In the rows, 128 means zero.
These are runs of 7 systems, one row a step. Runs of the same system follow the same rule from any start.
seq 1, J_622 (11 x 20):
[[141 143 141 134 122 134 165 118 153 138 132 121 135  87 105 113 150 133
  107 172]
 [173 130 113 142 159 125 147 110 133 136 126 121 115 162 117 159 122 116
   92 130]
 [119  97 139 141 131 145 110 138  79 137 105 145  91 128 130 154  97 145
  146 108]
 [111 134 166 125 113 140 136 130 120  97 103 110 119  87 150  84 141 131
  145 132]
 [150 133 125 102 143 107 139  84 159 130 145 101 144 143 127 104 119 104
   92 152]
 [129 105  85 132 142 130 102 115 118 174 120 139 122 140 132 184  96 124
  128 121]
 [ 90 125 140 129  99 168 134 172 100 134 101 140 109  90 142 135 139 141
  148 133]
 [159 157 161 124 127 126 163 117 145 112 134 116 147 122 124  69 152 138
   95 159]
 [172 108 115 148 166  93 126  87 152 147 131 128 125 164 110 155  91 118
  115 134]
 [ 88  93 114 128 124 155 116 147  87 136 102 133  88 113 129 187 107 132
  158  91]
 [112 155 161 106  90 163 137 150 108  97 120 112 129  98 158  65 161 129
  123 135]]
seq 2, J_622, 11 rows:
[[ 92 131 185  76 129  95  56 122  79  67 165 129 147 153 140  79 119 120
  135 101]
 [ 90 153  99 113 155  80  70  92 163 115 110 122 207 104 145 109 118 130
  150 125]
 [ 53 132  77  91 109 129 140 162 173 142 139 134 174 147 102 182 120 118
  111 146]
 [125 151  77 137  98 184 162 181 125 153 137 166 164 145 109 114 154 163
  120 109]
 [172 128 160 185 116 121 158 174 165 122 149 156 123 163 108  82 135 154
  161 157]
 [149 101 155 151 158  97 163  92 151 116 172 107  88 139  85 145 144 142
  158  85]
 [122 124 129 115 107 133  99 112  80  88 152 114  84 159 150 164 145  90
  137  65]
 [106 138 151 102 128 123  52 150  82 111 153 138 156 105 157  79 129 122
  145 131]
 [ 97 156 144 122 156  81 109 110 188 135 112 125 192 105 138 125 149 136
  127 157]
 [ 91 142  76 108 118 131 158 120 150 138 129 142 159 152  76 203 119 125
   90 126]
 [133 137  78 147 108 185 142 201  89 120 117 163 137 152 120 122 119 149
  135 114]]
seq 3, J_272:
[[123 124 162 118  64 116 123  94 166 148 150 139 140 127 118  63 129 154
  147 136]
 [145 131  92 121 124 134 181 112 159 119 130  87 111 116 118 162 116  70
   90 168]
 [137 105  98 115 197 140 101 140  84 164 136 118 120 144 162 144 133 133
  122  81]
 [102 161 162 150  99 110  66 130 127 126 116 162 165  90 142 114 156 149
  160 137]
 [146 132 150 134 125 108 179 132 162 105 156 136 141 139  56 122 104 128
  101 189]
 [143 107  87 128 169 137 158 131 113 117  87 100 103 190 156 153 111 116
  115  78]
 [ 96 115 140 130  88 146  59 116  70 151 128 155 110  95 146 133 130 147
  173  81]
 [118 152 144 124  80 129 152 142 178 112 177 127 158  90  94  72 144 130
  137 180]
 [163 122 107 107 163 125 175 137 158 135 117  98 114 198 138 162 116  83
   63 153]
 [141 107 114 157 167 124  67  90  80 167  98 135 106 117 170 162 130 148
  164  60]
 [ 81 156 161 139  92 126 103 142 118  88 163 149 163  43  89 104 158 151
  170 142]]
seq 4, J_67 (11 x 20):
[[144 121  88 148 123 143 133 108 115 108  90 123 130  89 122 120  73 110
  140 148]
 [114  97  99 107 161 148 167 152 149 151 136  93 130 111 133 105 116 134
  137 132]
 [119 145 122 111  94 145 147 141 167 176 132 143 149 142 125 118 153 148
  110 141]
 [168 135 136 169 123 124 132 137 136 150 146 152 111 136 104 165 143 123
  119 154]
 [130 122 163 130 157 116 128 140 113 111 124 115  94 157 142 159 152 120
  122 107]
 [110 137 157 111 117 131  97 104  87 118 106 138 127 129 146 117 132 139
  123 100]
 [136 131 127 138 128 125 111 104 109 107 109 124 134  85 126 118  98 111
  137 149]
 [118 105 110 108 163 128 146 119 141 127 119 100 137 122 129 120 102 123
  126 128]
 [112 134 101 120 128 145 149 138 148 157 117 137 159 133 124 122 133 157
  121 121]
 [140 131 129 154 112 140 141 160 137 145 137 151 123 124 105 139 131 133
  129 164]
 [147 119 159 131 136 118 147 138 140 125 144 120 101 161 127 132 141 119
  118 131]]
seq 5, J_227, 11 rows:
[[100 113 174 132 170  71  99 157 156 140  83 177 172 179 113 145  79 174
  122 172]
 [122 140 121 154 127 156 168  78 103 168 102 166 142  63  61 146 142 210
  126  96]
 [173 182 117 100  94 179 177 134 101 112 121 128 132 148 123 108 148  96
   36 167]
 [178  93 169 141 188  92 143 149 166 131  82 106 118 184 184  56  97 143
  136 151]
 [ 85  91 163 166  95 127 160 122 153 163  74 149  73 110 108 200 123 173
  174 120]
 [131 146 109  80 129 184 138  88  68 180 153 106  97  84 121 189 174  97
   49 117]
 [141 161 128 112 189 105  94 159 136  89  86  95 181 129 204  92 122  81
   91 195]
 [ 85  93 203 151 151  69 111 149 173 141 107 177 153 129  86 110  89 210
  188 156]
 [111 146 108 118  95 163 194  47  98 143 135 145 118  94  32 187 152 170
   87  79]
 [192 166  73  97 147 183 140 151  67 106 107 114 143 173 172  94 123  72
   39 147]
 [138  92 177 173 152  97 127 195 193 134  77 131 134 144 194  34 104 165
  194 173]]
seq 6, J_300, 11 rows:
[[152 147 120 130 135 110  70  96 127 182 153 150 142 184 171 119 177 147
  130  60]
 [163 149  98 202  90 134 101 116 128 124 136 146 128  51 108 143 119  99
  173 168]
 [124 122 173 130 166 108 123 202 117  96 186 143 114 168 100 159 154 124
  130 140]
 [116 159 123 128 147  77 103  78 149  84  94 122 185 156 138 123 129 130
  128 101]
 [115 106  99 138  93 151  91 127  72 129 129 166 121 114 101 147  67 133
  156 121]
 [104 122 110 114 129 144 163 193 151  96 176 113 142 137 117  92 142 130
  155 121]
 [133 152 113 127  95 120 115 119 160 146 111 138 139 203 162 152 144 107
  106 113]
 [183 112 104 178 138 134 109  97 109 163 136 144 114 110 117 128 111 143
  159 111]
 [116 142 147 154 130 142 136 175 115  93 141 125 108  91 122 151 170 119
  152 131]
 [130 149 163 102 124  88  91 118 139 103 151 131 153 171 140 114 140 110
  108 137]
 [134 109 101 152 142 104 108  93 129 123 107 133 132 124 108 155  67 120
  151 132]]
seq 7, J_272, 11 rows:
[[154 111 119 135 105 133 159 102 175 165 134  96  97 122 141 138 131  96
  126 151]
 [134 129 109 116 180 141 131 118 104 152 146  97 113  98 137 167 164 113
  111 106]
 [119 160 153 119 157 113  85 136 101 120 123 142 173 110 150  97 147 143
  120 134]
 [130 128 164 143 134  83 127 131 160 110 111 149 155 142 104 122  91 135
  130 186]
 [122 104 103 139 150 124 175 109 138 115  98 120 114 155 104 170 102 143
  133  93]
 [101 132 100 112  98 179 112 132  66 129 116 145 126 112 137 128 128 141
  139  77]
 [129 131 151 127  72 149 115 169 140 142 160 150 135 118 133  70 122 127
  140 180]
 [157 116 137 136 130 112 175 126 196 155 133 102  99 166 135 155 139 102
  109 157]
 [148 129 113 135 180 136 128  79  86 147 113 102  98 113 139 179 157 129
  116  67]
 [108 151 156 121 138 130  78 144  73  98 140 141 164  70 138  79 140 144
  149 132]
 [111 123 170 111 119  84 145 158 187 104 130 140 163 167 105  93  91 130
  115 201]]
seq 8, J_227, 11 rows:
[[134 126  82 164  42 183 173 105 171 201  92 122  86  95 146 157 152 125
  155 117]
 [184 117 130 113 135 142 120 135 135 177 185  92  70 132 155 164 155  50
   79 184]
 [126 134 164 166 216  62  83 137 155  94  93 104 132 113 181 169 156 108
  157 137]
 [ 65 136 195 128 108 104  64 112  80 127 120 184 136  83  92 174 131 169
  153 118]
 [108 158 113  70 131 152 151  80  78  88 161 105 171  75  72  90 125 126
   78 124]
 [133 132  99 103 150 120 157 177 141  74 104 132 183 217 134  62  70 129
  102 145]
 [130  84 112 172 112 137 156 138 168 189 102 171 123 156 117  93 104 211
  187  93]
 [161 139  94 143  48 187 187 101 140 186 153 121  74 106 104 174 168 105
  103 127]
 [199 134 126 126 180 124 114 142 125 129 144  77  89 162 199 138 152  47
   87 158]
 [ 90 109 194 174 171  68  66 158 147 111  78 140 120 106 181 152 128 139
  200 142]
 [ 57 125 173  93  89 128 111  82  93 140 160 147 117  52  60 173 144 160
  129 110]]
seq 9, J_67 (11 x 20):
[[144 143  54 127  76 131 163 108 176 116 166 132 165 142  61 134  87  91
  104 173]
 [152 108  67 150 181 131 136 199 155 152 187 123 132 187 131 147 141 123
  149 105]
 [ 67 128 178 120  64 129 105 188 145 131 155 163 117 159 133 134 169 154
  167 103]
 [170 153 179 144  76 103 104  77 110  82 190 142 108 124  76 121 139 101
  123 142]
 [150 127  95 123 177 101  98 112 106  65 124  92 124 177 163 154 108  64
  125  94]
 [ 53  99 103  98 133 132  69 130  98 145 114 136 154 113 151 116 100 161
  180  68]
 [ 91 150 129 124  87 126 137 123 147  99 162 136 176  49  69  88 117 137
  145 180]
 [170 122  89 117 161 108 166 133 169 112 170 108 150 189  92 119  88  88
   87 170]
 [119 116  85 153 142 130 127 176 156 165 113 151 135 205 158 139 147 165
  167  62]
 [ 87 135 164 150  45 161 125 163 104 124 157 170  96  84  94 148 157 152
  170 122]
 [184 146 167 109 122 106 124 109 116  74 201  95 105 138 113  99 138  59
   85 172]]
seq 10, J_562, 11 rows:
[[132 131 134 139  78 110 110  43 123  88  26 124 119 130 159 129  73 106
  130 124]
 [117  80  68 132 184 152 140 158 103 153 143 114 133  48  92 146  74 128
  145 166]
 [ 71 156 161  97 106 154 187 169 154 119 103 130 152 126 132  90 182 175
  111 123]
 [169 110 127 135 103 129 114  85 136 201  79 158 114 183 151 139  91 143
  101 138]
 [164 111 109 198 183 135 155 173 124 115 119 118  94 108 115 177 133 121
  165 128]
 [120 146 185  92 136 153 141 124  80 117 143 119 108 112 132 113 188 144
   96  97]
 [164 139 147 137 129  92 104  69 157 132  89 121 152 131 157  89 101 117
  117 161]
 [ 91  89 122 128 161 114 133 150 124 107 106 117 111 108 109 187  77 109
  149 151]
 [ 93 149 104  96 137 160 172 114 116 128 129 120 157 101  99 125 163 170
  113  85]
 [151 154 121 139  76 153 118 130 125 150  85 159 146 133 154  91 112 132
  111 165]
 [144  82 144 151 168 111 137 176 148 149 138 141 107 154 112 138  92 141
  145 161]]
seq 11, J_422 (11 x 20):
[[140 113 138 111 140 114 112  65 106 165 140 141 124 125  99 146 104 144
  104 123]
 [112 154 124 160 151 138 130 151 119 101  92 122 133  78 140 169 160 124
  142 133]
 [123 138 137 106 117 124 126 165 132 123 163 149 166 142 105  82 110 133
  113 171]
 [149 112 124 154 136 100 137 103 157 107  93 115 123 160 144 117  98 124
  149 113]
 [ 94 101 113 108 118 156 158 134 120 162 124 131  98 119 104 182 118 137
  118 121]
 [135 147 109 129 132 165 134 144  99 125 124 125 147 100 146  84 154 141
  132 111]
 [152 124 155 130 105 111  94 139 148 134 150 130 114 169 163 102 128 101
  136 147]
 [140 110 147 133 161 100 140  66 138 144 126 120 109 135  99 164 127 143
  120 106]
 [ 91 163 116 122 130 157 144 141  99 109  95 126 141  82 120 171 151 122
  106 135]
 [137 131 135 127 126 127  99 169 112 108 149 147 161 122 134  57 103 128
  143 160]
 [138  96 141 142 137  83 137 119 191 132 124 116 115 177 136 121 106 125
  158 129]]
seq 12, J_300:
[[ 47  86 124 107  79 106 151 115 156  77 147 122 127 105  54 142  63 126
  174 129]
 [ 92 135  54  53 134 166 161 148 115 136 176 114 158 194 101 154 135 115
   71  85]
 [156 143  44 147 127 166 101 147 133 172  74 133 172 136 207  83 120 123
  140 120]
 [150  99 170 193  62 144 129 172 159 187 142 169  77 121 126 118 142 161
  193 152]
 [179 168 169 156 136 104 190  99 165 105 178 114 105 156  70 161 205 121
   93 125]
 [172 158 125 141 191 113  72  82  48  85  81 114 127 127 169 170 125  85
   90 109]
 [ 77  76 164 127 137 109  54 153  95 104 130 127 126  58 147  86  79 143
  216 133]
 [ 39 119 145  77  70 100 162 143 196 109 188 129 148 146  56 154 120 120
  126 153]
 [155 150  32  96 168 143 160  99 121 152 123 126 183 205 103 160 107 120
   46 105]
 [146 122  74 182 145 186 109 175  76 158  48 151 134  92 194  92 116 166
  181 101]
 [113 126 217 148  30 141 143 183 168 131 180 153  90 127 122  77 176 155
  181 150]]
seq 13, J_422 (11 x 20):
[[103 148 127  91 194 142 147 184 143 147 136  98 163 111 166 105 185 146
  104 132]
 [158 151 134 129  82 111  98  90 164 161  95 150 161 149 158  92 104 124
  103 171]
 [177  94 126 184 159 117 149 114 130 149 119 129  79 113  95 190  97 118
  140 154]
 [101 142 136 106 173 160 187 182 108 125 106 131 140 127 114 146 164 163
   89 123]
 [135 147 153 124  77 144 114 125 123 115  93 141 149 126 160  49 114 136
  126 150]
 [163  74 148 151 137 103 130 109 157 142 157 104  71 131 122 129  91 103
  158 149]
 [103 132 113  91 183 139 178 112 130 154 109  99 126 125 121 177 158 140
   81 101]
 [118 170 118 118 102 166  97 141  91 135  85 152 163  88 159 104 132 133
  109 159]
 [180 104 156 174 141  99 104 159 156 132 164 138 115 133 129  88 106 120
  171 173]
 [127 116 140 118 162 103 189 102 178 136 116 109 116 184 104 176 141 135
   97 110]
 [ 97 150 104 106 102 179 143 111  68 131  63 138 134  91 127 154 113 137
   91 123]]
seq 14, J_562:
[[160  82 120 116 113 136 152 125 128 153 152 134  98 205 113 103  82 133
  125 109]
 [148 105 110 157 131 149 140 149 126 115 136  96  84 129 168 115 153 109
  179  81]
 [123 125 166 108 113 141  90 119 109 160 166 113  99  89 163 120 171 106
  130 133]
 [130 147 153 127 143  82 111 107 186 131 128 111 148 130 143 143 144  98
  109 169]
 [ 87 136 112 114 160 103 104 117 112  99 107 131 144 142 114 204 112 110
  114 114]
 [110 161  86 134 130 147 121 118  93 108 134 154 183  92  88 118 129 159
  134 104]
 [134 133 139 128  72 149 137 158 127 120 134 168 143 138 103  75  91 137
  120 177]
 [135  75 127 121 134 118 169 152 169 145 145 122 104 203 118 108  87 137
  137 124]
 [126 110 103 140 120 154 142 123 115 134 121 106  77 137 156 150 160 125
  166  51]
 [154 149 137 140 114 153  89 123 102 161 156 122 111  69 160 117 174 109
  127 141]
 [131 142 183 123 153  78 108 140 176 124 136 123 143 140 138 131 139 102
  104 197]]

Name the system that made each run.
seq 15 (2 x 20):
[[104 131  92 113 105 143 103  70 103 144  93 131 158  56 119 123  77 126
  127 143]
 [ 97  97 125 104 131 162 154 215 120 138 158 134 125 126 103 111 101 134
  123 175]]
 => J_300
seq 16 (2 x 20):
[[120 123 102 131 130 110 107 153 142  77 151  99 142 103 134 125  95  62
  148 174]
 [ 83  95 128 109 152 100 101 146 147 158 139 146 134 179 123 174 109 145
  138 106]]
 => J_300
seq 17:
[[175 139 127 143 115 116 125  79 129 100 128 114 130 126 123  92 104  99
  122 146]
 [139 100 149 151 154 123 145 179 116  99 130 136  99 156 114 133 108 134
  153 130]]
 => J_227
seq 18 (2 x 20):
[[167 154 136 149 128 134 123  78  91 119  80 137 120  96 118 157 104 103
   82 171]
 [120  79 133 139 200 120 135 173 117 117 131 116 119 111 130 111 100 150
  178 116]]
 => J_272
seq 19 (2 x 20):
[[134 115 174 106 113 113 125 186 151 123 170 149 123 216 126 104 118 120
  105 163]
 [156 122 102 160 154  91 159  58 168 123  80 115 130 158 121 148 112 141
  138  92]]
 => J_300
seq 20, 2 rows:
[[117 141 136 162 168 146 186 151 107 107  37 144 126 131 117 168 145 178
  126  98]
 [128 149 168 102  80 154 120 110  78 102 119 146 131 130 142  46 141 158
  117  98]]
 => J_300
seq 21, 2 rows:
[[ 65 134 154 104  78 142 132 150 114  98 121 141 113 146 126 154 149 134
  140  94]
 [169 136  90 130 114 138 113  85 134 180 160 139 142 132 116 108 119 128
  116 129]]
 => J_562
seq 22, 2 rows:
[[140 105 163 140 113 116 115 122 172 176 136 123 114 116 152  87 136 144
  160 144]
 [121 114 137 126 128 117 147 116 161 142 126 103  88 136 130 200 141  91
  112 143]]
 => J_562
seq 23 (2 x 20):
[[ 99 116 193 110 132 100 120 125 113 114 183 140  92 159  86 177 164 143
  134  86]
 [155 168 125 117 118 122 140  62 121  74 112 107 160 132 130  59 130 121
  107 102]]
 => J_272
seq 24, 2 rows:
[[136 101 208 148 143 119 179 145 115  89 179 135  93  80  42 103 117 159
  154 159]
 [ 95 162 144  68 152 115 165 114 125  48 102  86 141 179 139 154 149  92
   61 109]]
 => J_300
seq 25 (2 x 20):
[[ 92 116 153  79 114  88  84 109 143 124 166 124 129 198 137 142 124 109
  121 100]
 [135 120  49 140 142 126 120  84 137 146 132 121 153 100 102 154  93 120
  140 114]]
 => J_300
seq 26 (2 x 20):
[[131 105 100 137 112 144 113 129 121 156 146 121  98 132 149 130 133 124
  167  83]
 [132 149 119 145 105 135 126 138 150 146 173 121 125 101 126 142 174 110
  139 137]]
 => J_300
seq 27, 2 rows:
[[152  95 110 118 154 159  82 153  64 167 121 138  99 109 157 147  75  96
  105 174]
 [104 115 182 124 172  88 127 115 177 141  95  98 140  93 171  82 152 161
  155 135]]
 => J_67
seq 28 (2 x 20):
[[127 175 120 125 135 139 139 136 139 100 106 116 178  94 150  81 156 133
  112 152]
 [152 105 130 138 115 107 100 137 151 133 130 138 124 161 137 114  69  98
  129 184]]
 => J_422
seq 29:
[[131 166 122  99 186 135 172 119 109  93 125 108 165 113 102 121 148 131
   67 139]
 [130 141 146 130 137 112 124 143 132 118  71 161 169 185 144  90  99 163
  108 139]]
 => J_227
seq 30 (2 x 20):
[[ 90 184 133 113 105 152 189 168 148 117  85 167 189 167 104 124 169 188
   86 123]
 [186 109 110 162 114 141 121 119  96 168  87 182 116 196 119 122  70 161
  116 121]]
 => J_562
seq 31:
[[136 106 172 126 186 118  95 125 108 150 145 111 125  79 159  68 149 162
  162 110]
 [ 81 144 162 120  74 112 128 119 168 109 112 126 126  90 113 162 129 101
  124 183]]
 => J_300
